Each named turn below is shown by a few rows before and after it. Which turns, in which order, take the first row of each later pair to the second? The first pair is answered.
J_195:
[ 2.15 -0.15 -0.38  0.52 -1.34 -0.31 -1.82 -1.56 -0.14 -0.53 -1.88  0.84]  ->  [ 1.62 -0.62  0.95 -0.69  0.73 -0.79  0.49 -0.60 -0.60  0.95 -2.34  1.99]
[-0.70 -0.15 -0.07 -1.29  3.50 -0.64  2.65  0.25  0.12  1.81  0.42  1.68]  ->  [-0.71  1.42  0.23  2.92 -0.85  1.00 -0.41  0.27 -0.35 -3.71  0.47 -0.66]
[-1.22 -0.63  0.83 -0.72 -0.07 -1.47  2.39 -0.55 -0.69  0.61 -0.72  1.11]  ->  [-0.61 -0.14 -0.25  1.26 -2.59 -0.78  0.07 -1.18 -0.43 -1.67 -0.34 -0.24]
[ 0.53 -0.64  0.06 -0.21 -4.36 -1.68 -3.68 -1.15  1.47 -0.90  0.43 -3.58]  ->  [-0.93 -1.69  2.55 -3.79  1.06 -2.93  1.46  0.46  0.63  3.74 -0.70 -0.70]
J_732:
[ 1.93 -0.86 -1.46 -0.82 -2.38  0.04 -0.64 -0.80 -0.12  1.83 -1.63 -0.51]  ->  [ 0.77  0.01  1.37  0.38 -2.35  0.62  0.58  0.82 -1.77  0.21 -2.69 -0.40]
[-0.77  0.08  1.04  0.50  1.91  0.06  1.10  0.47 -0.05 -1.28  0.19  0.35]  ->  [ 0.21 -0.73 -1.23 -0.21  1.83 -0.43  0.17 -0.76  1.16 -0.04  1.13  0.56]
[ 0.02 -0.88 -2.95 -0.44  0.28 -0.03 -0.25 -0.37  0.15 -1.29  1.96  0.10]  ->  [ 0.36 -0.19 -2.09  0.01 -1.78  0.54 -1.55 -0.15 -0.73 -1.74  0.87 -0.98]
J_697:
[-1.26 -0.15  1.90  0.30  2.79 -0.10  2.79  1.32 -0.80 -0.68  0.39  1.55]  ->  [-0.17 -0.35 -1.15  2.57 -0.03  0.46 -0.35 -0.31  0.91 -3.43  2.12  0.27]
[-0.89  0.61  0.65 -0.22  1.30 -0.45  1.50  1.44 -1.07 -1.12 -0.57  1.06]  ->  [-0.07  0.46 -1.60  1.06 -0.22 -0.25 -0.87  0.22  0.15 -2.58  0.90  0.19]
[-1.22  0.28 -0.04 -1.46 -2.05  0.00 -1.20 -0.51  1.23  1.10 -4.10 -0.13]  ->  [-1.72  0.86  0.65 -0.58 -2.23  0.36 -1.11 -0.08  0.80  0.17 -4.16 -0.35]
[ 0.68  1.00  0.94  0.89 -3.22  0.54 -1.29  1.01 -2.84  1.38 -3.12  0.49]  ->  [ 1.19  0.53 -0.61  0.84 -3.71  0.41 -2.28  0.18 -2.12  1.48 -2.36  0.34]
Now pairs of rows:
(2 to 3 turns a pair)
[-0.66 -0.46  2.20 -2.40 -0.83 -0.37  1.45  2.79 -1.61  3.00 -1.32 -0.31]  ->  [-1.41 -0.30  2.88 -1.61 -0.02 -0.03  2.36  3.36 -1.69  1.51 -0.84  0.23]	J_697 then J_697 then J_195
[-0.89 -0.04  1.28  0.15  1.64  0.18  1.68  0.68 -0.27  0.16  0.14  0.80]  ->  [-0.97  0.67  1.80  0.97  0.02  0.76  0.65  0.86 -0.83 -0.90 -0.60 -0.04]	J_195 then J_697 then J_195
[ 0.12  0.80  1.13  1.34 -2.58  1.94 -2.51  0.66 -0.70 -1.98 -1.23 -1.17]  ->  [ 0.38  0.30  2.16 -1.41 -1.29  1.10 -1.41  0.84 -1.55  1.56 -2.89 -0.58]	J_195 then J_732 then J_195
[-0.33 -0.76  0.61 -3.62  3.88 -0.72  2.39  0.49 -1.04  2.73 -1.22  1.00]  ->  [ 0.96  0.87 -0.98  0.74 -3.29  0.97 -3.54 -0.78 -0.97 -2.89 -1.00 -2.77]	J_697 then J_697 then J_732
[ 0.56 -0.17 -1.19  3.08 -3.11  0.47 -2.94 -1.29  0.40 -2.98  0.73 -1.56]  ->  [-1.59  0.11  4.83  0.84  0.37 -0.11  2.16  1.70 -2.67 -0.20 -2.31  0.15]	J_697 then J_697
[-0.04  1.09  3.68 -0.79 -2.53  0.73 -0.59  1.21 -2.30  0.71 -3.53 -1.10]  ->  [-1.10  0.40  4.02 -1.52  1.10  0.37  2.38  1.81 -1.47  1.48 -2.40  0.85]	J_195 then J_697 then J_732
[-0.88 -0.91 -1.37 -2.62  0.55 -0.14  2.71  1.86 -1.37  1.37 -0.28  1.99]  ->  [ 0.48  0.09 -2.18 -1.63 -3.65  0.25 -0.98  1.20 -1.97  1.00 -1.26 -0.28]	J_195 then J_195 then J_732
[-1.97  2.68  0.89  0.68  0.12 -0.87  2.06  0.61 -1.87 -0.16 -1.86  1.01]  ->  [-0.47  1.93 -1.21 -1.40 -0.25 -1.80  0.75 -0.72 -1.24  2.69 -2.14  1.11]	J_195 then J_697
[ 0.34 -1.03 -1.05 -1.51 -0.74 -2.02  0.50 -0.40 -0.48  2.26  0.57  1.06]  ->  [-0.95 -0.63  0.38  0.24  0.58 -1.33  2.27  0.69 -0.55 -0.48  1.36  1.82]	J_195 then J_732
[ 0.68 -0.95 -1.84 -1.72  0.08 -1.22 -1.46 -1.58  0.68  1.57  0.91  0.42]  ->  [ 0.08 -0.15  1.62 -2.22 -0.34 -1.00 -0.34 -0.05 -1.64  2.29 -1.53  0.08]	J_732 then J_195
[ 0.30 -0.86 -2.74  1.48  0.87  0.27 -0.99 -1.68  1.78 -1.58  3.26  0.11]  ->  [-0.22 -1.26 -0.01 -1.68  3.36 -0.71  2.16 -0.33 -0.25  3.07  0.61  1.28]	J_732 then J_195
[ 1.46 -0.58 -0.37  1.93 -0.45 -0.50 -2.56 -0.81  0.23 -1.79 -0.15 -0.05]  ->  [ 0.17 -1.22  1.19  0.84  2.59 -1.13  0.82  0.26  0.16 -0.91 -0.15  1.64]	J_697 then J_195 then J_732
[ 1.47 -0.17 -1.43 -1.78 -0.85 -0.43 -1.29 -1.12  0.64  2.40 -0.46 -0.25]  ->  [ 0.39  0.97  1.84 -0.33 -2.03  0.45 -0.81  0.58 -1.57  0.17 -2.04 -1.19]	J_732 then J_195 then J_697
[-0.91 -0.22 -2.57 -0.90  1.24 -0.77  0.09  1.01 -0.39 -1.55  2.30  1.15]  ->  [-0.87  0.54 -1.64  0.16 -1.11 -0.12 -1.39  1.33 -1.37 -2.77  1.25 -0.13]	J_732 then J_195 then J_195
[-0.64 -0.75 -2.50  2.46  1.39  2.15  0.26  0.07  1.97 -2.58  2.68  1.15]  ->  [-1.22 -0.56 -1.32  2.80  1.92  2.02  1.27  0.76  1.44 -2.98  2.45  1.42]	J_195 then J_195
[ 2.01  0.17 -2.51  0.98 -0.84 -1.61 -3.34 -1.18  1.28  1.42  0.84 -2.00]  ->  [ 0.87  1.28  0.06  3.11 -1.90 -0.56 -3.19  0.18  0.08 -1.88  0.24 -2.41]	J_195 then J_195
[-0.66 -0.89  1.50  1.92  2.20 -0.02  3.00  1.80 -1.36 -0.18  0.42  0.63]  ->  [ 0.46 -2.10 -1.62  0.55  2.66 -0.87  2.08  0.19  0.23  1.71  1.58  0.99]	J_697 then J_732 then J_195
[ 1.11 -0.58 -1.77 -2.03 -0.90  0.04 -3.83 -0.55  2.29  0.88 -1.60  0.01]  ->  [ 0.94  0.03 -0.04 -1.75 -2.07  0.36 -3.96  0.23  1.09  0.72 -2.67 -0.53]	J_732 then J_697
[-0.75  0.36  0.15 -4.56  1.72 -4.09  0.51  1.89  0.26  3.21 -0.59  2.26]  ->  [-0.04  1.53  1.53 -4.01 -1.79 -3.52 -1.68  2.17 -1.28  2.63 -2.75  0.07]	J_732 then J_732
[-3.69  1.72  4.26  1.00 -4.20  2.12 -0.32  0.91 -1.66 -1.86 -4.24 -1.25]  ->  [-2.43  0.99 -0.07  2.56 -5.49  2.40 -2.89 -1.45  0.75 -4.12 -1.33 -1.70]	J_195 then J_195 then J_697
[ 1.66 -1.87  1.15 -0.92 -1.50 -0.73  1.27 -0.79 -2.14  4.18 -2.73  1.72]  ->  [ 0.26 -0.55  3.43  2.45 -2.95  0.78  1.11  0.46 -3.11 -0.73 -2.67  0.91]	J_195 then J_697 then J_732
[ 0.64 -0.77 -3.95 -0.16  2.39 -0.67 -1.14 -0.96  1.77  0.49  1.73  0.00]  ->  [-0.73  1.62  1.54  2.01 -0.87  0.56 -1.41  1.73 -1.71 -2.09 -1.68 -1.74]	J_732 then J_732
[ 0.44 -1.36 -3.16 -0.46  0.42 -0.73 -1.23 -1.62  1.78  0.60  1.12  0.24]  ->  [-1.38 -0.77 -0.81  1.79  1.34  0.05  0.47 -0.17  1.20 -2.90  1.68  0.70]	J_697 then J_697 then J_732
[-1.70  0.04  3.70  1.87  0.06  0.91  2.22  3.58 -2.28 -1.52 -1.42 -0.22]  ->  [ 0.28 -1.38  0.97 -2.61  0.89 -0.83  1.54  2.03 -1.38  5.00 -2.10  0.14]	J_195 then J_697
[-1.19  1.55  0.59 -1.20  1.53  2.78  0.27  2.06 -0.41 -3.20 -0.31 -1.06]  ->  [-0.59  1.17 -1.28 -0.81  1.13  2.76 -0.89  1.16  0.67 -3.73  1.02 -1.22]	J_195 then J_195 then J_697
[ 1.21 -0.74 -2.80  0.37  0.92 -1.43  1.25 -1.51  0.60 -0.34  0.98  1.46]  ->  [ 0.97  0.80 -0.18  1.97 -2.30 -0.63 -0.25 -0.40 -1.33 -2.06 -0.92 -0.42]	J_732 then J_195 then J_195
[-1.12 -1.92  0.29 -0.63  1.76 -1.06  2.93 -0.08  0.97  0.43  1.06  0.55]  ->  [-0.01 -0.90  1.31 -1.53 -2.38 -0.91  0.03  0.14 -0.90  1.87 -1.79 -1.73]	J_732 then J_732 then J_697
[ 0.63 -1.08 -2.09 -1.55  1.11 -0.39  0.14 -0.58  1.51  1.71  0.93  0.89]  ->  [-0.41 -0.80 -0.94 -0.03  2.18  0.20  1.67  0.34  1.53 -0.57  1.74  1.67]	J_195 then J_732
[-0.05 -0.55 -0.16  0.46  3.65 -0.15  0.21  0.02  1.65 -0.70 -0.51  1.09]  ->  [-0.11  0.46  0.63  2.01  1.14  0.63 -1.16  0.30  0.83 -2.71 -1.24 -0.10]	J_732 then J_697 then J_697
[-0.92 -0.32  0.27 -2.45  2.01 -0.90  1.47  0.94 -0.30  1.41  0.69  1.18]  ->  [ 0.07 -0.66 -2.23 -2.28  0.69 -0.79 -0.54 -0.35  0.94  1.73  1.48  0.63]	J_195 then J_195
[ 0.47 -0.03  1.27 -0.45 -0.64  0.20  0.96  0.40 -0.76  2.10 -2.31 -1.35]  ->  [ 1.51 -0.50 -1.68  0.75 -1.60  0.43 -1.00 -1.00  0.85  0.39 -0.48 -1.93]	J_195 then J_732 then J_195
[ 0.27 -0.41  0.03 -1.17  1.22 -0.75  1.44 -0.02  0.68  1.28  0.55  1.49]  ->  [ 0.98 -0.52 -1.50 -0.70  0.01 -0.62 -0.08 -0.90  1.18  1.07  0.95  0.81]	J_195 then J_195
[ 0.50  0.50  0.02  0.92 -2.23  0.09 -1.38 -0.29 -1.26 -0.95 -0.97 -0.88]  ->  [-0.50 -0.57 -0.34  0.59  2.03 -0.28  1.76 -0.15  0.27 -0.87  1.04  1.40]	J_732 then J_732
[ 0.06 -0.96 -1.00  1.79  1.90  1.20  1.15 -1.41  1.31 -4.37  2.57  1.49]  ->  [ 0.70 -1.18  1.50 -3.15  2.61 -0.31  2.49 -0.71 -0.85  3.13 -1.25  1.71]	J_195 then J_732 then J_697
[ 0.91 -3.60  0.26 -1.65 -3.72  2.13 -0.74 -0.67 -0.11  1.78 -1.73 -1.26]  ->  [-0.61 -3.68  2.35 -1.71 -0.29  1.97  2.81  0.80 -0.62  1.69 -1.53  0.51]	J_195 then J_732
[ 2.12 -0.88 -1.99 -1.79  0.06 -1.44 -1.64 -0.63  2.08  0.92  0.83  0.10]  ->  [ 2.47 -0.34 -1.54 -1.28 -1.71 -1.23 -2.58 -0.51  1.39  0.33  0.14 -0.68]	J_732 then J_732 then J_195
[-1.00  1.35  2.11 -0.89 -2.36 -0.95 -0.15  0.95 -0.73 -0.11 -1.13 -0.73]  ->  [ 0.04 -0.20 -1.34 -1.89  0.07 -1.75  0.07 -0.67  1.84  1.26  1.47  0.66]	J_732 then J_697 then J_697
[-0.81 -1.08 -1.00  2.51  0.38  0.53 -0.74 -1.38  1.80 -2.85  2.29  0.68]  ->  [-0.62 -0.37 -0.06  2.83 -1.33  0.81 -1.74 -0.96  0.94 -3.09  1.14 -0.38]	J_732 then J_732
[ 0.37  0.88 -1.28  0.93 -1.48  0.18 -1.85 -1.39  0.82 -2.43  0.74 -0.16]  ->  [ 1.24  0.14 -1.92 -0.98 -1.34 -0.70 -2.03 -1.92  0.88  0.75  0.24 -0.12]	J_697 then J_195 then J_195
[-1.74 -0.04 -0.70  2.68  4.63  0.27  3.63 -0.14  1.77 -4.82  3.34  2.94]  ->  [-1.76  1.21  0.57  4.49  1.39  1.26  1.85  0.35  0.35 -7.26  2.35  0.95]	J_195 then J_697 then J_195
[-1.51 -0.19  1.73 -0.22  2.44  0.27  2.41  2.03  0.26 -0.01  1.11  0.46]  ->  [-0.47  0.42  0.08  2.09 -1.23  1.34 -1.06  1.15  0.74 -2.74  1.67 -1.48]	J_195 then J_732
[ 0.21 -0.72 -2.23 -0.69  1.28 -0.61 -0.30 -0.97  1.14  0.93  1.37  0.79]  ->  [-0.54 -0.58 -1.63 -0.03  2.23 -0.33  0.83 -0.43  0.86  0.02  1.67  1.38]	J_195 then J_732
[-0.78 -0.46 -0.27 -0.17  2.16  0.71  0.41 -0.26  1.31 -1.11  2.19  1.69]  ->  [-0.01 -0.86 -1.13 -1.74  1.50 -0.05 -0.36 -0.59  1.17  1.61  1.40  1.29]	J_732 then J_195 then J_732
[-1.66  0.92  2.52  1.20  1.25 -0.26  2.59  0.68 -0.91 -2.02 -0.91  0.81]  ->  [-0.57  1.55  1.89  2.00 -1.87  0.25 -0.42  0.00 -1.15 -2.84 -1.65 -1.01]	J_195 then J_697 then J_195
[ 0.49 -1.31 -0.06 -0.96  1.98 -1.34  3.06  0.12  0.16  2.82  0.58  1.17]  ->  [ 0.06 -0.40  1.87 -0.96  1.00 -1.12  3.13  1.06 -1.06  2.44 -0.90  0.66]	J_195 then J_697 then J_697
[ 1.42 -0.65 -2.45  0.55  2.13  0.31  1.83 -0.28  0.45  1.46  2.82 -0.04]  ->  [ 1.27 -0.45 -0.71 -0.77  1.89  0.08  2.14  0.45 -0.77  3.44  1.19 -0.17]	J_732 then J_195 then J_732
[ 2.14  0.22 -2.94 -0.61 -0.80 -0.02 -2.90 -2.79  1.62  1.18  1.01 -0.62]  ->  [-0.18  1.44  0.42  2.89 -0.70  1.47 -1.19 -0.75  0.27 -4.17  1.19 -0.50]	J_195 then J_697
[ 0.80 -0.59 -2.52 -4.17  0.95 -1.62 -0.50 -1.25  0.58  5.38 -0.20 -0.01]  ->  [-1.52  1.67  4.09 -1.68 -0.73 -0.34  1.02  2.12 -3.50  1.84 -3.40 -1.07]	J_732 then J_732
[-0.81  0.36  1.09  3.92  0.88  1.60  1.69 -0.19  0.72 -5.90  2.35  0.06]  ->  [ 1.13  0.76 -0.51  3.56 -3.22  1.70 -2.09 -1.66  0.33 -4.93  1.17 -2.24]	J_732 then J_732 then J_732
